In the data rows, the value 500 means zero.
Here are some points, one per row:
ndarray[431 477 444 400 463 424 470 418 425 400 507 592 409 462 546 368 402 441 564 487 654 407 577 775 357 347 382 432 365 415 408 465]
ndarray[425 367 384 366 458 359 482 366 393 412 339 409 426 386 418 764 446 355 376 400 383 452 388 300 504 459 333 395 489 436 375 359]
ndarray[464 464 448 473 466 492 464 471 337 430 514 406 473 591 456 448 745 472 420 423 458 422 384 537 475 497 757 507 441 713 479 658]
ndarray[526 428 544 364 568 412 532 460 434 445 482 474 518 506 487 461 671 534 351 497 475 494 472 440 523 558 596 532 464 741 538 596]
ndarray[565 475 463 569 377 816 361 552 749 447 892 397 518 602 376 453 386 412 518 426 431 382 359 581 483 360 585 465 475 404 706 563]
ndarray[413 412 465 439 500 400 479 385 380 440 439 452 449 472 461 410 478 413 399 403 430 443 390 397 432 464 843 458 471 756 471 448]
ndarray[431 381 444 443 650 426 441 391 460 443 400 464 461 391 511 800 426 368 351 410 466 473 440 328 649 426 379 470 575 492 478 483]
ndarray[514 491 609 413 507 514 479 540 494 554 520 481 419 517 425 481 461 752 600 548 483 431 494 499 460 732 520 721 516 448 527 784]
ndarray[419 446 460 713 465 564 456 538 445 506 571 479 456 642 389 490 390 394 573 639 464 537 999 645 518 317 541 664 458 492 415 562]
ndarray[436 484 571 404 481 486 454 486 501 541 587 451 501 500 446 485 696 608 449 514 479 421 461 484 476 538 668 491 541 612 430 610]
ndarray[476 510 759 483 563 489 512 457 548 464 573 527 534 672 567 500 566 787 500 495 499 487 507 445 481 688 480 564 495 533 505 730]
ndarray[620 447 456 432 492 925 419 397 485 438 697 492 555 411 510 417 460 518 431 441 431 490 432 382 468 466 396 408 462 536 663 379]
ndarray[368 394 417 474 396 356 314 704 380 287 425 410 330 427 387 367 270 481 438 391 343 314 281 457 466 311 391 414 384 423 360 381]
ndarray[433 467 477 500 516 470 726 530 410 490 498 664 491 472 477 428 450 465 628 713 413 532 616 666 493 405 468 677 534 489 459 412]
ndarray[499 533 472 556 514 487 702 475 459 467 439 640 523 447 530 478 501 510 565 444 680 580 722 400 544 462 408 601 501 518 443 463]
ndarray[623 473 545 473 501 489 497 507 808 482 581 502 637 999 513 521 489 412 435 497 534 491 539 429 411 523 477 553 491 461 619 540]
ndarray[419 468 785 685 425 469 533 451 499 498 430 487 509 526 479 484 480 497 532 429 463 496 460 559 574 459 487 999 539 464 486 460]
ndarray[482 644 442 474 434 466 491 474 518 403 382 824 452 396 384 535 487 387 507 457 589 704 391 999 455 546 467 430 487 466 466 384]
ndarray[397 467 514 489 669 493 430 520 409 485 521 436 414 536 680 511 461 383 397 405 498 456 451 511 639 350 478 578 999 491 437 523]
ndarray[465 526 460 425 410 464 538 484 456 923 468 557 428 463 457 493 516 498 615 471 474 642 396 526 549 532 484 452 506 496 504 455]
ndarray[497 525 530 510 524 491 607 501 563 556 466 612 581 401 521 539 495 497 999 513 519 574 741 507 404 534 475 572 546 525 471 540]
ndarray[497 436 476 420 438 424 721 507 493 440 433 548 407 375 423 471 420 400 490 802 563 478 675 604 494 507 506 381 518 404 522 430]
ndarray[452 718 394 444 450 493 475 474 406 371 508 701 396 530 462 442 470 455 550 431 865 893 401 567 525 381 447 549 353 463 386 530]
ndarray[529 449 522 492 524 494 524 513 568 722 446 448 520 450 462 462 486 637 793 576 470 525 490 530 526 756 456 524 538 553 530 648]
ndarray[441 533 492 437 742 478 439 551 385 413 503 428 443 440 721 999 439 514 468 441 471 380 463 476 694 438 509 441 516 421 412 375]
ndarray[692 500 613 558 559 470 534 435 643 578 496 454 548 622 517 504 537 753 701 599 449 507 644 453 490 676 464 510 529 452 478 527]
ndarray[762 486 484 533 337 662 391 587 486 441 769 472 663 479 445 508 412 391 484 410 477 397 400 474 453 425 606 487 471 443 984 586]
ndarray[509 495 592 660 481 522 383 555 650 477 545 490 472 874 388 463 385 577 650 536 436 450 612 535 496 521 524 585 505 483 527 539]
ndarray[498 527 435 356 519 410 491 397 478 429 430 444 526 423 562 472 792 516 377 457 456 403 520 450 438 426 841 473 418 999 381 428]
ndarray[417 511 446 359 564 434 499 495 472 825 451 451 431 403 419 446 494 460 469 352 539 579 559 538 336 583 424 538 452 547 530 560]
ndarray[453 414 476 324 367 312 407 603 425 339 375 413 425 323 527 412 388 512 377 489 347 359 427 310 471 369 353 322 454 359 324 289]
ndarray[502 460 582 693 389 527 422 563 835 452 549 528 452 952 402 519 417 447 577 565 499 469 567 470 564 487 519 492 534 483 521 532]
ndarray[527 435 460 524 482 485 447 412 524 536 427 456 494 405 492 444 479 537 494 416 541 520 474 448 479 633 470 424 471 425 483 574]
ndarray[524 484 708 779 518 453 611 499 585 450 531 474 494 587 564 509 519 452 584 709 511 513 834 410 499 631 464 487 513 496 568 455]
ndarray[418 581 484 492 502 450 473 444 459 428 429 999 514 416 478 441 452 465 498 459 519 599 517 757 453 476 446 429 483 470 444 391]
ndarray[408 492 433 555 399 534 455 539 518 464 518 531 518 518 461 546 454 964 453 422 499 473 429 497 506 941 533 564 499 527 489 999]
ndarray[617 485 417 510 491 490 474 455 419 669 412 440 567 441 560 450 541 875 442 482 400 519 477 470 518 869 530 416 486 465 455 707]
ndarray[542 454 504 429 452 512 414 415 537 612 450 498 427 404 512 481 429 514 534 484 523 508 542 421 405 513 511 444 526 357 454 590]
ndarray[503 600 478 446 447 532 442 494 401 401 473 661 378 569 533 442 424 570 779 527 689 698 478 694 502 421 530 513 447 378 452 432]
ndarray[486 531 676 658 492 486 641 491 509 462 483 581 460 439 544 479 466 463 546 770 442 426 550 432 494 478 483 864 497 416 461 429]
ndarray[376 365 404 520 534 383 372 571 360 423 401 384 477 452 483 856 362 383 382 349 392 481 351 477 477 396 430 449 532 473 441 422]
ndarray[521 519 438 418 479 450 512 477 514 731 571 453 451 495 534 448 573 706 565 515 485 420 542 537 506 660 384 411 428 527 473 624]
ndarray[447 446 485 405 468 472 417 497 486 460 440 445 428 422 490 477 658 446 442 480 472 414 452 425 425 455 999 437 491 938 483 460]
ndarray[584 404 886 626 622 436 572 503 494 561 493 432 590 622 435 495 551 616 491 499 480 572 550 507 489 605 385 611 570 641 517 536]
ndarray[448 459 459 457 453 543 356 463 436 455 469 444 370 486 522 446 999 544 498 493 404 434 431 470 515 434 776 390 465 668 448 436]
ndarray[448 762 509 444 375 525 397 568 509 445 411 603 401 374 424 534 408 441 494 489 707 999 428 674 405 439 553 421 544 416 503 503]
ndarray[503 468 519 734 531 491 999 536 459 481 486 441 433 542 485 506 479 487 608 619 462 540 539 579 577 438 579 548 539 389 518 416]
ndarray[502 537 497 486 436 513 470 507 499 999 500 582 499 449 521 502 510 665 563 541 489 440 416 449 554 540 560 452 469 430 426 563]
ndarray[462 455 390 397 512 441 407 319 438 469 358 404 484 336 427 345 572 551 434 446 377 378 421 316 361 605 510 373 466 380 451 399]
ndarray[485 517 472 651 474 470 660 433 460 474 517 541 485 495 548 509 501 442 513 999 447 471 728 462 488 456 420 528 492 463 418 452]
ndarray[415 414 429 430 665 410 432 761 464 437 379 437 450 418 638 805 487 453 375 441 442 478 429 427 729 433 408 410 507 444 471 398]
ndarray[487 546 391 439 475 458 470 493 389 501 410 429 493 432 389 423 454 411 489 523 999 669 460 649 423 482 430 422 490 452 475 320]
ndarray[438 527 460 386 795 499 475 734 509 417 478 493 426 423 945 787 481 407 453 442 507 394 456 431 881 444 485 469 627 428 428 470]
ndarray[834 511 448 400 548 523 442 455 579 440 567 481 828 579 521 453 556 608 438 527 469 453 529 484 513 457 454 453 455 495 999 437]
ndarray[509 444 742 441 510 447 494 473 512 462 492 467 551 441 470 498 584 602 407 480 496 502 468 425 526 687 630 504 563 619 511 707]
ndarray[507 496 999 609 520 499 479 475 488 490 480 467 520 509 525 492 467 488 478 525 495 424 467 458 491 506 493 806 566 459 456 517]
ndarray[425 858 475 381 433 428 482 426 474 416 449 529 441 399 566 460 476 504 396 465 614 994 479 638 444 401 413 440 449 437 424 406]
ndarray[592 401 452 490 522 509 485 489 695 525 999 434 716 506 404 483 503 371 437 428 481 570 442 479 465 568 459 478 532 546 601 406]
ndarray[377 470 478 456 469 467 489 435 498 448 469 690 422 413 448 462 459 419 481 524 846 481 683 617 483 410 455 402 470 415 438 425]
ndarray[556 445 408 364 442 478 502 416 490 419 453 436 447 466 509 426 428 473 481 416 559 450 550 426 365 581 382 484 427 440 484 521]
ndarray[421 479 429 543 317 510 407 476 468 456 456 475 437 482 425 510 691 431 467 395 441 407 343 445 515 426 999 451 463 994 406 470]
ndarray[999 559 426 485 489 453 533 485 706 460 665 560 678 693 481 532 547 562 429 495 494 412 471 504 530 423 422 507 434 516 657 519]
ndarray[482 440 373 489 425 554 417 484 511 508 478 466 400 479 310 476 415 387 460 369 512 401 432 491 415 518 457 499 417 460 467 630]
ndarray[511 459 687 999 555 472 703 545 451 513 500 427 545 493 548 517 460 415 481 655 481 542 625 500 459 532 509 593 589 528 510 458]
ndarray[644 480 486 435 544 484 513 437 999 524 714 464 654 678 560 507 492 470 451 481 474 511 547 452 411 488 506 501 536 442 541 447]
ndarray[418 527 450 505 485 537 457 506 431 999 535 490 443 583 543 450 515 598 527 446 520 487 472 595 516 495 484 483 422 519 466 638]
ndarray[408 423 341 419 565 365 437 642 341 361 340 398 465 454 500 505 422 376 400 403 370 426 366 397 453 446 312 419 430 485 371 350]
ndarray[568 463 498 440 470 511 421 484 517 426 593 397 999 676 459 438 495 485 472 472 452 446 461 531 501 463 512 438 505 462 857 496]
ndarray[490 444 450 324 457 999 493 367 476 421 410 407 568 434 427 424 500 448 391 447 399 432 466 393 430 507 404 381 469 460 461 367]
ndarray[552 513 517 805 717 446 714 502 442 480 450 488 518 510 739 491 491 469 439 469 487 467 495 436 643 490 407 526 643 509 510 427]
ndarray[404 648 433 405 360 493 420 465 447 612 482 507 323 460 392 455 389 372 485 394 442 570 392 526 430 404 495 508 431 392 432 568]
ndarray[414 404 391 484 303 497 396 397 442 503 453 425 452 444 463 403 648 379 388 417 396 413 369 424 513 478 453 410 400 398 428 610]
ndarray[588 551 625 755 540 464 753 482 497 445 472 579 523 468 598 542 511 589 630 506 547 459 544 413 520 570 490 745 498 445 476 497]
ndarray[381 999 433 442 465 434 437 427 388 426 433 499 444 461 378 394 425 364 407 410 490 743 469 706 489 465 430 400 460 470 445 418]
ndarray[434 508 433 429 574 484 484 999 422 451 437 430 439 442 556 518 476 379 400 398 450 437 459 443 526 429 482 466 540 432 397 377]
ndarray[570 476 518 438 385 448 477 436 583 496 478 498 487 432 527 468 479 595 675 568 582 466 760 477 543 557 451 332 476 438 466 472]
ndarray[486 514 521 546 517 472 624 526 521 519 512 600 513 489 467 497 542 464 980 588 476 542 719 534 529 535 406 674 525 582 519 508]
ndarray[363 447 416 425 525 442 417 396 441 530 495 440 456 418 385 409 805 562 402 375 455 421 470 403 378 494 447 408 452 511 476 459]
ndarray[618 399 424 433 463 798 441 409 581 439 507 421 556 410 406 454 454 434 407 426 445 455 445 377 387 510 421 415 483 464 757 394]
ndarray[717 443 490 397 466 428 512 423 501 421 430 475 945 828 526 445 489 489 408 483 475 462 502 407 490 528 437 424 444 463 664 442]
ndarray[436 444 480 764 580 454 731 560 497 479 478 530 518 450 486 511 482 442 425 958 483 526 523 455 489 447 384 590 532 552 488 458]
ndarray[494 697 415 439 507 431 439 433 400 625 418 485 438 451 456 399 445 480 558 471 426 597 395 559 397 427 470 465 427 419 427 439]
ndarray[463 435 447 520 999 494 391 586 475 455 456 413 433 476 979 602 419 399 484 480 425 516 388 541 999 463 564 441 679 452 504 458]
ndarray[446 537 513 796 506 469 805 546 557 379 491 526 473 496 619 565 449 513 485 710 556 345 473 522 584 301 460 448 395 435 402 584]
ndarray[483 468 480 503 506 539 490 565 462 842 568 457 447 526 518 495 498 793 500 509 491 454 490 558 496 684 546 510 484 519 518 759]
ndarray[432 438 446 445 410 918 406 472 565 436 733 470 588 453 478 446 428 401 431 398 470 474 446 391 444 419 464 472 431 496 686 470]
These points spread out most along one direction. Take the direction at right angles to it along which they spread out most. Go by this last direction. How many in every 100 of the points above lie lower along it than each point below? Round to a whole number. More than half of the points above lie lower than the first one.
ndarray[692 500 613 558 559 470 534 435 643 578 496 454 548 622 517 504 537 753 701 599 449 507 644 453 490 676 464 510 529 452 478 527] 44
ndarray[448 762 509 444 375 525 397 568 509 445 411 603 401 374 424 534 408 441 494 489 707 999 428 674 405 439 553 421 544 416 503 503] 93
ndarray[431 381 444 443 650 426 441 391 460 443 400 464 461 391 511 800 426 368 351 410 466 473 440 328 649 426 379 470 575 492 478 483] 53
ndarray[452 718 394 444 450 493 475 474 406 371 508 701 396 530 462 442 470 455 550 431 865 893 401 567 525 381 447 549 353 463 386 530] 99
ndarray[408 423 341 419 565 365 437 642 341 361 340 398 465 454 500 505 422 376 400 403 370 426 366 397 453 446 312 419 430 485 371 350] 56
ndarray[509 495 592 660 481 522 383 555 650 477 545 490 472 874 388 463 385 577 650 536 436 450 612 535 496 521 524 585 505 483 527 539] 43
ndarray[526 428 544 364 568 412 532 460 434 445 482 474 518 506 487 461 671 534 351 497 475 494 472 440 523 558 596 532 464 741 538 596] 24
ndarray[421 479 429 543 317 510 407 476 468 456 456 475 437 482 425 510 691 431 467 395 441 407 343 445 515 426 999 451 463 994 406 470] 5
ndarray[419 468 785 685 425 469 533 451 499 498 430 487 509 526 479 484 480 497 532 429 463 496 460 559 574 459 487 999 539 464 486 460] 70
ndarray[509 444 742 441 510 447 494 473 512 462 492 467 551 441 470 498 584 602 407 480 496 502 468 425 526 687 630 504 563 619 511 707] 28
ndarray[588 551 625 755 540 464 753 482 497 445 472 579 523 468 598 542 511 589 630 506 547 459 544 413 520 570 490 745 498 445 476 497] 73
ndarray[433 467 477 500 516 470 726 530 410 490 498 664 491 472 477 428 450 465 628 713 413 532 616 666 493 405 468 677 534 489 459 412] 98
ndarray[447 446 485 405 468 472 417 497 486 460 440 445 428 422 490 477 658 446 442 480 472 414 452 425 425 455 999 437 491 938 483 460] 9
ndarray[486 514 521 546 517 472 624 526 521 519 512 600 513 489 467 497 542 464 980 588 476 542 719 534 529 535 406 674 525 582 519 508] 83
ndarray[552 513 517 805 717 446 714 502 442 480 450 488 518 510 739 491 491 469 439 469 487 467 495 436 643 490 407 526 643 509 510 427] 72
ndarray[415 414 429 430 665 410 432 761 464 437 379 437 450 418 638 805 487 453 375 441 442 478 429 427 729 433 408 410 507 444 471 398] 63
